In the rows, 128 means zero.
Which row each row swaps with, under one turn or mirror
The rows were stretched afterwards, more along some directions than others.
J_152: [ 88 126 165 115 136 123  99 121 136 143 113 138 131 114 120 129 151 158]
J_754: [ 84 102 133 130 127  93  87 122 135 155 120 165 138 127  78 136  89 169]
J_109: [122 131 121 116 102 139 110 149 129 118 139 134 162 128  90 127 121 155]
J_675: [143 133 104 118 135 112 135 130 124 158 111 119 154 146 125 135 113 110]
J_491: [146 117 140 159 137 118 176 103 136 108 135 134  98  93 142 155 136 100]
J_909: [120 101 146 134 156 118 111 114 125 163 142 135 136 125 142 159 111 147]
J_55: [124 135 158  98 118 137  93 151 134 141 135 138 123 138 131 119 158 132]
J_302: [123 120 106 123 146 105 142 122  85 133 140 107 151 117 121 119 149 132]
J_690: [146 143 128 154 131 151 136 156 160  97 112 143 142 138 114 132 114 140]
J_635: [141 105 126 106 141 142 109 129 136  97 122 121 170 117 136  88  93 135]
J_383: [ 93 127 169 155 131 131  85 134 114 120 163 115  97 171 119 127 159 130]
J_530: [131 109 162  99 117 149 139 140 155 113 124 115 125 151 153 122 134 113]
J_235: [167 142 129 149 123 149 121 135 146 178 109 127 112  97 121 151 105 121]
J_265: [113 127 150 148 148 101 155 109 153 162 139 141  91 111 152 118 149  93]
J_792: [ 98 131 117 118 132 130  82 161 125 108 129 142 160 131  97 122 119 121]
J_339: [114 121 132 176 180  88 110 122 107 132 138 126 113 114 120 168 152 131]
J_650: [126 118 152 126 144 129 156 117 147 130 140 129 106 145 166 121 142  99]
J_128: [ 98 120 123 132 155 109  96 113  98 117 132 122 126 111 108 169 138 171]
J_111: [123 136 109 132 126 143 143 105 121 147 132 141 131 144 127 121 117 141]
J_82: [129 123 161 137 155 129  89 158 142 114 143 122 158 135 129 126 128 162]
J_639: [106 112 130 134 128  78  98 141 129 152 115 130 135 151  86 125 118 177]
J_331: [128 132 161 137 138 130 101 138 159 135 142 162 148 125 126 123 110 122]
J_198: [ 82 138 159 126 143 111  81 143 119 153 123 146 130 148 101 132 160 170]
J_475: [159 143 105 136 137 142 146 103  98  87  98 128 139 123 125 136 132  99]
J_887: [111 132 130 150 104 102 122 131 154 172 146 134  98 141 110 110 132 130]
J_360: [122 125 125 166 150  78 131 117 116 148 155 136  98 103 126 154 135  90]
J_266: [146 121 144 165 150  98 140 153 174 177 164 158 101 113 138 157  97 126]
J_69: [152 112 103 125 109 135 166 136 158 103 151 126 143 132 131 111  91  91]
J_920: [121 118 117 105 137 111 117 126 121 109 131 120 114 145 139 102 143  89]
J_609: [ 98  99 149 120 132 119  81 118 134 123 137 133 135 123 120 152 108 137]
J_925: [ 86  98 109 130 139  83  89 102  89 152 122 111 119 107 100 118 133 114]
J_85: [123 130 138 150 161 107 122 115 112 159 173 119 121 131 148 119 149 130]
J_610: [ 88 134 137 121 129  95 102 138 107 165 131 130 114 152 103 119 163 139]
J_440: [ 91 121 133 132 168 106  83 101  71 162 131 126 105 120 126 131 157 114]
J_408: [135 112 160 134 164 141 105 138 128 109 119 123 117 115 151 137 133  95]
J_623: [162 103 157 127 120 142 145 136 146 129 123 110 125  84 155 138 124  93]
J_168: [151 117 159 135 117 126 158 118 147 144 141 115 105 134 152 140 147 140]
J_714: [ 97 130 125 147 158 110 113  78 105 106 152 129 114 126 133 120 155  91]
J_376: [141 150 147 163 149 122 120 130 126 147 163 133 110 100 137 108 170 126]
J_755: [120 139 150 142 136 141 110 112 150 143 148 110 104 156 144 149 176 110]
J_45: [132 123 121 115 127 156 150 118 130 113 161 125 126 123 165 121 130  68]
J_20: [150 129  86 154 147 128 137  92 108 123 101  93  98  99 125 143 118  86]
J_416: [155 119 125 105  95 146 154 137 139  95  98 105 153 118 128 122 107 135]
J_455: [118 127 132 144 129 137  94 111 154 140 133 159 117 162 116 117 113 114]
J_668: [131 113 133 116 126 128 120 148  98 107 120 114 157 158 118 117  91 127]
J_301: [131 102 165 120 127 147 111 165 176 128 153 128 155 139 134 116 118 146]

J_925 is swapped with J_623
J_69 is swapped with J_109
J_530 is swapped with J_610
J_198 is swapped with J_650

Which row each row swaps with, under one turn or mirror
The rows were stretched afterwards, more along some directions than others.
J_987: [ 81 170 132 142 123 108 130 144 110 125 111 146 107 126 144 140]
J_138: [ 75 165 136 151 125 113 116 153 114 135 116 134 121 122 109 132]
J_71: [ 69 128  78 113 134  77 157 117 104 102 168 174 124 102 128 137]
J_484: [109 128 135  99 107  90 160 127  72 115 118 192  90 107 142 144]
J_467: [ 93 105  94 103 149  85 149 102 139 109 158 158 125 129 158 148]
J_496: [ 86 141 126 128 121  90 167 134  78 105 115 151  88 123 147 161]
J_244: [ 93 129 121 115 130 117 129 122 159 114 124 169 119  92 120 109]
J_830: [149 135 157 106 118 107 151 177  59 122 136 159 102  74 117 113]
J_445: [ 56 148  83 138 139 130 136 107 152 110 148 165 146 137 126 123]
J_818: [139 119 132  92 124  86 164 171  36 120 153 152  99  77 113 127]
J_78: [126 123 163 143 113 159  84 145 165 136 125 135 169 112  94  92]
J_203: [107 129  89 126 154 120 103 132 157 147 163 173 155 114  94 114]
J_519: [134 124 153 103 126 138 126 144 108 140 136 159 133 111 135 110]
J_130: [ 85 157 149 137 148 119 125 134 137 144 104 155 117 118 123 137]
J_738: [152 144 171 136 103 141 118 186  76 132 106 138 126  84  79 101]
J_507: [120 123 141 117 119 170  77 124 168 155 120 190 163 102  93  81]
J_874: [147 119 184 123 114 155 103 144 128 148 118 136 155 111  97 100]
J_176: [ 75 166 130 149 115 122 137 138 108  97 111 151 111 105 119 133]
J_855: [140 145 131 123  98 131 164 161  39  96 131 137 114 103 115 116]
J_76: [146 124 188 118 110 143 118 164  82 137 121 114 136  95  96 111]
J_303: [151 107 135 105  90 141 151 149  61 116 120 162 126  88  91 112]
J_44: [128  94 150  80 113 105 134 136  84 142 137 186 103  88 132 130]
J_797: [126 148 172 127  90 140  91 159 110 140  92 180 127  80  86 101]
J_93: [146  97 166  92  92 121 144 133  70 129 120 184 121  85 119 120]
J_97: [ 84 119 137 111 149 101 125 102 157 130 126 163 125 115 141 147]
J_602: [103 135 151 126 145 116  86 147 160 174 118 178 131 107  89 110]
J_374: [145 127 115 107 108 143 134 140 106 120 130 141 138 109 115  93]
J_388: [128 114 121 103 108 152 132 143  98 107 160 172 151  75  96  89]
J_652: [104 141 124 113  98 139 137 154  87 107 131 141 115 105 138 134]
J_247: [113 133 121 131  94 133 127 148  87 116 151 146 154 104  95  99]
J_967: [ 94  97 127  91 132 121 134  96 150 129 140 216 120 103 138 121]
J_897: [ 92 136 135 142 113 136 124 133 135 124  98 169 127 104  86 122]
J_991: [ 99  97 123  86 129 120 154 112 104 118 173 169 126  93 133 116]
J_297: [ 76 143 133 125 164  88 135 125 133 135 128 133 116 127 128 153]
J_208: [ 98 115 128 129  92 135 159 124  85  98 159 163 140 115 127 122]
J_121: [ 55 128  97 123 118 130 127  90 138 111 129 183 147 121 115 128]
J_509: [124 155 115 126 164 111 137 183 131 137 148 155 126  99  83 104]
J_385: [ 82 142 146 121 154 121 103 131 171 146 125 179 129 102 130 120]
J_813: [ 48 162 138 132  97 157 135 100 104  87 106 142 149 112 132 126]
J_645: [ 91 139 156 137 120 123 100 122 155 150  94 179 137 111 105 123]
J_497: [102  98 142 119 102 132 142 118 117 115 154 177 123 111 132 132]
J_590: [129 105 142 108  99 156 126 134  97 119 139 181 158  80  72  85]
J_729: [121 148 140 115 128 145 151 143  82 108 135 151 160  88  82  87]
J_375: [ 85 143 104 126 159 138  95 123 172 153 155 153 166 114  92  93]
J_541: [153 124 185 106 109 144 139 162  68 136 116 151 118  83 111 112]
J_702: [ 82 139  75 130 141 110 122 126 134 120 165 173 157 103 102 117]

J_203 is swapped with J_497
J_244 is swapped with J_374
J_303 is swapped with J_897

Which row each row swaps with, under one turn or mirror
The rows were stretched afterwards, more along some directions than others.
J_315: [ 97 176 157 177 130 146  91 119 151 126 165 157  99 106 127 146 109]
J_808: [148 115 156 140 151 131 125 106 150 115 139 100 113 128 108 144 130]
J_730: [117 121  92 109 120 169  93 110 143 106 155 120 109 116 143 123 146]
J_848: [ 97 141  63 135 126 138 115 100 115 156 139  90 132 131 112 138 142]
J_907: [113  93 104 150 119 133 142 109 137 112 112  88 127 145  90 138 123]
J_657: [100 166 167 176 134 148  99 120 152 130 161 151 105 110 128 133 105]
J_600: [125  84 158 145 148 112 139  93 126 129 146  84 141 134  91 131 102]
J_72: [108 142 100 151 131 117 142  99 139 148 149 104 140 111 119 129 135]
J_740: [ 97 169 169 180 131 147  97 113 155 124 164 156  93 114 122 146 107]
J_580: [131 126 121 165 162 140 119 125 126 134 129 110 125 139 101 155 129]
J_908: [137 103  87 135 140 132 137 122 134 120 130  97 138 136 134 144 139]
J_406: [131  92 146 141 122 113 143  95 132 124 120  88 150 127 103 140 117]
J_770: [120 120 104 148 141 126 132  89 131 137 142  82 127 128  84 109 141]
J_382: [ 96 172 150 171 126 151  88 120 146 126 166 167  95 113 127 148 109]
J_852: [118 152  94 144 148 132 100  92 124 147 144  91 145 143  95 109 118]
J_592: [ 96 181 155 180 133 158  88 117 149 138 169 158  98 111 124 144 108]
J_587: [121 122  93 112 122 171  86 104 150 111 156 131 106 117 144 132 152]
J_237: [ 96 132  91 170 142 139 108 100 114 150 148  92 135 112  89 115 120]
J_640: [ 93 149  74 165 118 126 116  95 136 132 138  91 136 131  88 131 131]
J_964: [110 135  85 111 118 169  81 101 154 114 151 126  99 114 142 136 159]
J_864: [100 143  70 157 134 136  92 104 134 152 148  92 131 138  89 135 124]
J_300: [115 116  96 112 124 167  97 104 149 106 155 122 101 121 137 126 150]
J_916: [140  81 136 113 146 113 114 114 113 118 100  90 145 111 107 124 113]
J_337: [117 121  89 107 117 161  90 109 153 105 148 126 104 113 144 134 154]
J_772: [100 176 164 181 135 150  90 116 147 126 172 154 101 110 123 139 101]
J_946: [ 98 128 112 134 145 133  92 105 111 142 144  73 125 138 108 112 102]
J_993: [101 175 103 163 149 136 107 109 156 134 156 122 101 118  97 150 142]
J_259: [124 101 107 128 156 141 110 113 108 141 114 112 139 127 108 136 113]
J_584: [129  64 106 140 130 128 122 121 113 134 117  90 150 148 114 119 132]
J_841: [113 131  86 108 118 168  81 106 142 108 157 132 101 116 144 134 150]
J_316: [ 95 147 136 164 114 126 126  81 126 150 136  79 148 119  94 123 121]
J_558: [107 135 104 149 135 112  93 122 117 135 114 102 143 127 100 115 118]
J_825: [117 122  93 108 125 168  90 108 151 111 147 120 107 111 144 124 150]
J_91: [130  63  98 129 134 131 119 119 118 120 127  94 159 125 129 117 137]
J_327: [115 121  82 104 117 166  87 110 151 111 151 133 105 116 144 133 154]
J_870: [110 118 114 150 137 124 110  94 105 145 133  84 150 148  97  88 113]
J_568: [ 92 112  64 149 119 114 119 115 129 132 119  76 130 127  93 127 141]
J_655: [132 106 133 154 126 129 127  85 150 105 135  91 134 128 104 146 144]
J_172: [105 130  94 175 127 132 100 109 128 149 145 105 145 107 102 106 116]
J_995: [139 103 149 130 166 120 136  99 124 130 129 107 142 134  97 133 100]
J_170: [119  94 130 150 138 119 152 114 116 128 130  95 128 150 106 142 111]
J_470: [ 94 179 147 182 133 155  90 112 152 128 176 161  97 113 121 140 111]
J_763: [126  85 149 146 130 107 133 116 118 134 110  78 147 119 109 143 117]
J_363: [ 97 172 156 174 129 152  97 124 148 131 164 160 102 108 125 141 104]
J_448: [ 95 165  99 187 114 128 110  85 167 135 143 116 117 115  83 145 143]
J_574: [106  90 142 117 143 118 117 122 123 150 116 108 126 131 118 142  99]

J_993 is swapped with J_808
J_657 is swapped with J_825
J_584 is swapped with J_237
J_763 is swapped with J_568

